One hidden turn or mirror swaps the rows below in pairs. Which row is each named row swapped with?
lesi: [ 0.64 -2.77  0.42 -0.31  0.72 -1.23 -0.58  0.39 -0.91 -0.62  1.11  0.57
 -0.99 -0.25  2.34  0.01  1.82 -1.24 -0.12  0.84  0.97]
zupu: [ 1.54 -0.50  1.70  1.01  1.09 -1.49  1.90 -1.22 -1.23 -0.43 -1.39  1.86
 -2.68  0.98 -0.37 -0.30  0.58 -0.43  0.67  1.46 -2.30]
tuse: [ 0.99 -2.63 -0.97  0.26 -1.89 -0.87  1.75 -1.53  0.11 -0.76  0.54  1.58
  0.64 -0.56 -1.91  1.66 -1.14  2.64  1.30  0.44 -1.56]
taf: [ 0.00 -1.06  0.02  0.67 -0.69 -0.50  1.62 -0.53  0.73  0.38  2.80  2.17
  2.14  0.56  1.61  0.65  2.72  1.32  1.52  1.48  0.72]
zefik: [ 2.00 -2.51  0.71 -0.08  0.99 -1.74  0.34  0.36 -1.60 -0.56  0.18  1.47
 -0.04 -0.58  1.66  0.72  1.98 -1.09  0.42  0.72  1.23]
pibiz: [ 0.25 -2.98 -1.08  2.03 -0.34 -1.07  2.09 -2.71 -0.24 -0.83  0.10  1.40
 -0.46 -0.28 -1.88  1.53  0.46  2.95  0.91 -0.56 -0.99]
lag: [ 1.17 -2.87 -1.61  2.08 -1.55 -0.68  1.05 -2.43  0.50 -0.40  0.24  2.88
 -0.29  1.50 -1.34  0.68  0.46  2.09  0.22  0.04 -0.94]
bog: [ 1.61 -2.71 -1.04  2.03 -1.13 -2.02  1.91 -1.99 -0.27 -1.41  1.09  1.12
  0.82 -0.81 -1.68  2.10  1.11  2.06  1.04  0.96 -2.60]
firam: [ 0.76 -0.16  1.34  0.80  0.00 -0.72  2.70 -1.04 -0.76  0.87 -1.37  0.98
 -2.46  0.87 -0.57 -0.52  0.75  0.23  1.02  1.19 -3.25]
das: [ 0.88 -0.27  0.92 -0.19  0.81 -2.64  1.01 -2.15  0.52 -0.74 -1.20  2.29
 -2.08  1.08 -0.74 -0.25  0.18 -0.52  0.81  1.58 -1.56]
pog: [ 0.85 -0.09  0.90 -0.13  0.83 -0.50  2.32 -1.16 -0.54  0.95 -1.01  1.15
 -3.25  1.22  0.52 -0.09 -0.12  0.34  0.89  0.60 -2.13]
zigad: [ 0.66 -0.39  0.86  1.44  0.97 -1.63  2.60 -0.90 -0.57  1.34 -0.60  1.19
 -2.87  0.64 -0.29  1.02  1.96 -0.91  0.19  0.68 -2.04]
Vuta: [-1.91 -2.71 -0.18  1.68 -2.03  0.15  1.61  0.66  0.00 -1.82  0.29 -0.56
  1.73  0.33  0.16 -0.44  0.58  0.30  1.50  0.98 -1.07]
Bulo: [ 1.85 -3.80 -1.55  0.69 -1.45 -1.13  0.85 -2.01 -0.06  1.01  0.71  1.65
 -0.88 -0.08 -1.66  0.23 -0.63  1.94  0.60  0.59 -1.72]
zas: [ 1.54 -3.08  0.19  0.01  0.63 -1.36 -0.64  0.38 -1.08 -0.55  0.09  0.80
 -0.64 -1.33  2.81 -0.51  1.42 -1.06  0.41  1.03 -0.29]
Zib: [ 1.50 -2.91  0.49 -0.98  1.21 -1.36 -0.39  0.11 -0.38 -0.60  0.28  0.49
 -0.53 -0.48  1.76 -0.64  1.65 -1.36  0.94  1.05  0.95]
mulil: [-1.61 -2.72 -1.03  1.49 -0.87  0.46  2.32  0.13  1.59 -1.49 -0.67 -0.47
  1.66 -0.36 -0.34  0.45  0.58  0.11  1.64  1.40 -1.66]
Sune: [ 0.88 -3.36 -0.79  1.50 -1.45 -0.97  0.97 -1.30  0.56 -0.10  0.65  0.66
 -0.30  0.27 -2.84  0.96 -0.06  2.47  0.66  0.42 -2.78]
Kode: [ 1.35 -3.25  0.62 -0.98  1.00 -1.37 -0.15  1.01 -0.14 -0.14  0.53  1.21
 -0.21 -0.79  1.89  0.16  1.98 -1.45  0.34  1.17  0.25]
Ziz: [-1.04 -0.92 -1.42 -0.12  1.96 -1.29  1.44  0.66 -0.78  1.74 -0.40  1.49
 -0.38  0.01 -0.90 -0.18  2.33  2.78 -0.54  1.05 -0.79]
dufu: [ 1.12 -1.16 -0.50  0.86 -0.53 -0.60  0.78 -1.03  0.36  0.02  2.12  1.35
  2.90  0.49  1.98  0.09  2.37  0.85  1.31  2.09  0.51]
nofa: [-0.72 -0.65 -1.33  0.63  2.23 -0.95  1.81  1.60 -2.66 -0.01  0.28  1.28
 -1.33  0.77 -0.06 -0.75  1.11  1.57  0.05  2.26 -1.58]
Ritu: [ 2.05 -3.33  0.31 -0.34  0.82 -1.80  0.03  0.39 -1.03 -0.13  0.78  1.13
 -0.41 -0.92  1.52 -1.04  2.36 -1.05  0.86  0.01  0.77]
sikin: [-0.37 -0.43 -2.01 -0.40  2.35 -1.14  1.75  2.01 -1.17  0.53 -0.11  1.60
 -0.07  0.67 -0.02 -0.96  1.53  2.00  1.29  2.05 -1.56]
pilez: [ 1.40 -4.11 -0.06 -0.81  0.06 -1.53 -0.41 -0.22 -0.48 -0.65  0.45  1.11
 -0.16 -1.09  1.64  0.51  1.80 -1.36  0.32  1.00  0.12]
Nefek: [-1.57 -0.43 -2.29 -0.22  2.25 -1.33  2.05  1.05 -1.26  1.11  0.53  1.81
 -0.86  0.16  0.06  0.79  1.50  0.75  0.26  0.11 -1.99]
Tolo: [ 0.63 -0.81 -1.10  1.03 -1.32 -0.30  0.92 -0.89  0.26 -0.05  2.93  1.88
  1.88  0.52  2.13  0.03  1.98  1.07  0.58  1.54  0.81]
kapa: [ 1.57 -0.85 -0.34  0.99 -0.86 -0.65  1.57 -1.00  0.04 -0.20  2.55  1.60
  3.01  0.43  1.06  0.14  2.44  1.18  1.22  1.61  0.41]
Vel: [-1.13 -1.90  0.00  1.91 -1.38 -1.79  1.77 -0.31  0.92 -2.29 -1.06 -1.47
  0.58 -0.39  0.73 -1.30  0.59  1.08  0.82  0.51 -1.99]
lemum: [ 0.14  0.19  0.21  1.00  0.58 -2.88  2.91 -2.23 -0.63  0.48 -1.54  1.49
 -1.91 -0.12  0.05  0.06  0.11 -0.15  0.34  1.00 -1.81]
baso: [ 1.73 -2.65 -1.01  1.86 -0.63 -1.50  1.62 -1.64 -0.79  0.26 -0.61  1.08
  0.51 -0.25 -1.72  1.15 -1.31  2.33  1.91  0.52 -2.03]
bezam: [-0.85 -0.68 -1.08  0.04  1.66  0.49  2.57  1.52 -1.20  0.76 -0.12  2.28
 -0.32 -0.19  0.35 -1.48  1.21  2.05 -0.66  1.50 -1.89]
nerif: [ 1.05  0.12  0.62  1.53 -0.52 -0.37  1.30 -0.94 -0.10  0.21  2.70  2.34
  1.19  0.92  1.90 -0.12  2.48  0.77  1.39  1.73  0.42]
zaru: [-0.91 -0.73 -1.18 -0.68  2.19 -0.03  0.70  1.03 -2.23  0.77 -0.43  1.37
 -0.13 -0.05  0.33 -0.76  2.13  0.99  0.19  2.43 -1.75]
bir: [ 0.04 -0.69 -1.27 -0.34  1.22 -0.09  1.93  1.50 -2.50  1.51  1.12  2.14
  0.19  0.81  0.22 -1.56  0.68  0.89  0.29  2.18 -1.61]
gize: [ 0.24 -2.80 -0.68  0.47 -1.93 -0.58  1.56 -1.39 -0.38 -0.46  0.70  1.55
 -0.33 -0.62 -2.84  1.66  0.13  2.41  0.62  0.76 -2.54]
mil: [ 0.46 -0.29 -0.70  0.90 -1.25 -0.84  0.77 -1.38  0.86  0.18  2.98  1.91
  1.43 -0.63  1.86 -0.42  2.72  0.37  1.21  1.12  0.25]
nuf: [ 1.07 -0.60 -0.82  1.28 -0.74 -1.09  0.74 -0.86  0.23  0.39  2.04  1.91
  1.60  1.32  2.42 -0.41  3.36  0.82  0.65  1.91  0.09]
ganan: [ 0.39 -1.08 -0.88  1.33 -1.06 -0.49  0.86 -1.93  0.41 -0.06  2.51  1.20
  1.18  0.16  2.64  0.99  2.45  0.43  1.82  1.62  0.28]
Gib: [ 0.48 -2.12 -1.02  1.12 -1.27 -1.22  1.95 -2.22  1.17 -0.25  1.27  1.63
 -0.18  0.79 -2.13  1.86 -0.37  2.35 -0.11  0.80 -1.99]
Sasup: [ 1.04 -3.04  0.61 -0.16  0.33 -1.89 -1.01  0.30  0.00 -1.32  0.66  0.72
 -0.09 -0.60  1.18  0.26  2.43 -0.96  0.36  0.84  0.90]
Gupig: [ 0.75 -0.26  1.21  1.13  1.28 -0.66  1.26 -1.72 -0.48  1.76 -0.15  1.10
 -2.76  0.53 -0.46 -0.25  0.93 -0.48  0.38  0.19 -2.72]
Ridu: [ 2.02 -1.17  1.14  0.82  1.34 -1.77  1.84 -1.45 -0.12  0.23 -1.42  0.71
 -2.50  1.32 -0.56 -0.44 -0.33  0.28  0.18  1.04 -2.68]
nif: [ 1.04  0.36  1.18  0.14  0.43 -1.46  2.59 -1.02  0.11  0.47 -0.74  1.28
 -2.11  1.17 -0.88 -0.42  0.74  0.10 -0.34  1.07 -3.49]
gelom: [-1.33 -3.00  0.02  0.45 -0.78  1.14  1.07  0.19  1.04 -1.96  0.72 -0.46
  1.05 -0.64 -0.25 -0.40 -0.03 -0.58  1.96  0.75 -1.65]
gire: [ 1.29  0.69  1.94 -0.09  0.19 -0.77  2.69 -1.86  0.92 -0.56  0.34  1.78
 -1.99  0.81 -0.64 -0.71  0.18  0.24  0.41  0.62 -1.78]
sabo: [ 0.99 -2.87 -0.52  0.64 -1.69 -1.91  2.19 -2.08 -0.40 -0.76  1.61  1.39
  1.28 -0.24 -2.14  1.17  0.05  1.44  0.48 -0.05 -2.51]
tuk: [-0.53  0.10  0.17 -0.37  0.80 -0.78  3.05 -1.72 -0.03 -0.16 -0.29  1.50
 -2.88  0.94 -0.06  1.16  0.26  0.28  0.17 -0.33 -2.36]
puga: [ 0.13 -3.16 -1.48  1.25 -1.93 -0.71  1.83 -2.42  0.47 -0.40  0.85  2.21
  0.17  0.32 -2.02  2.11  0.57  1.77  0.73  1.15 -1.80]
bogu: [-1.30 -3.16 -1.18  1.59 -1.33 -0.98  2.53  1.12  1.23 -1.13  0.06 -0.26
  0.17 -1.62  0.00  0.19  0.22  0.68  2.75  1.09 -1.09]
rok: [-0.67 -1.52 -1.57 -0.44  1.42 -0.83  1.64  1.33 -0.22  1.84 -0.09  2.87
 -0.08  1.04  1.28 -0.74  1.83  2.06  0.15  1.00 -2.67]
mal: [-1.54 -2.34 -1.49  1.51 -1.32 -0.07  1.73  1.51  1.49 -2.00 -0.43 -0.33
  0.58 -0.28  0.41 -0.31  0.29  0.29  1.38  0.26 -1.34]
gos: [ 0.76 -2.65  0.00 -0.42  0.54 -1.32 -0.62 -0.09 -0.74  0.01  0.79  0.28
 -1.66 -0.72  1.99 -0.02  1.94 -1.78  0.04  0.67  0.30]
vano: [ 0.83 -1.03 -0.42  1.59 -0.96 -0.36  0.74 -0.39  0.44 -0.16  3.16  1.93
  1.54  0.64  2.50 -0.09  2.31  1.32  1.50  1.75 -0.09]
mula: [-1.16 -2.32  1.08  1.43 -0.74 -1.27  0.35  1.53  1.46 -2.32  0.07  0.51
  0.72 -0.58  0.43 -0.50 -0.15  1.02  1.96  0.29 -1.99]
tis: [-2.10 -3.21 -0.20  1.00 -0.87 -0.66  1.71  0.71  0.80 -1.42  0.11 -0.63
  0.53 -1.05 -0.17 -1.24 -0.42  0.86  2.19  1.41 -1.71]
ziti: [-0.38 -1.94 -0.80  2.60 -0.15 -1.23  1.99  0.46  0.17 -1.69 -0.34 -0.64
  1.66 -0.39  0.17 -0.13 -0.04  0.49  2.68 -0.30 -2.32]
vefid: [ 0.20 -0.22 -1.58  0.39  1.98 -0.30  3.13  1.58 -1.49  0.00 -0.06  2.15
 -1.24 -0.65  0.85 -0.76  2.14  1.74  0.62  1.49 -1.82]

gelom pairs with bir
mal pairs with sikin
lag pairs with das
tuse pairs with pog
Vuta pairs with zaru
pilez pairs with nerif
nofa pairs with mulil
Gupig pairs with sabo
Sune pairs with nif
bogu pairs with vefid
dufu pairs with lesi
puga pairs with zupu
ziti pairs with Nefek
gos pairs with kapa
zefik pairs with ganan

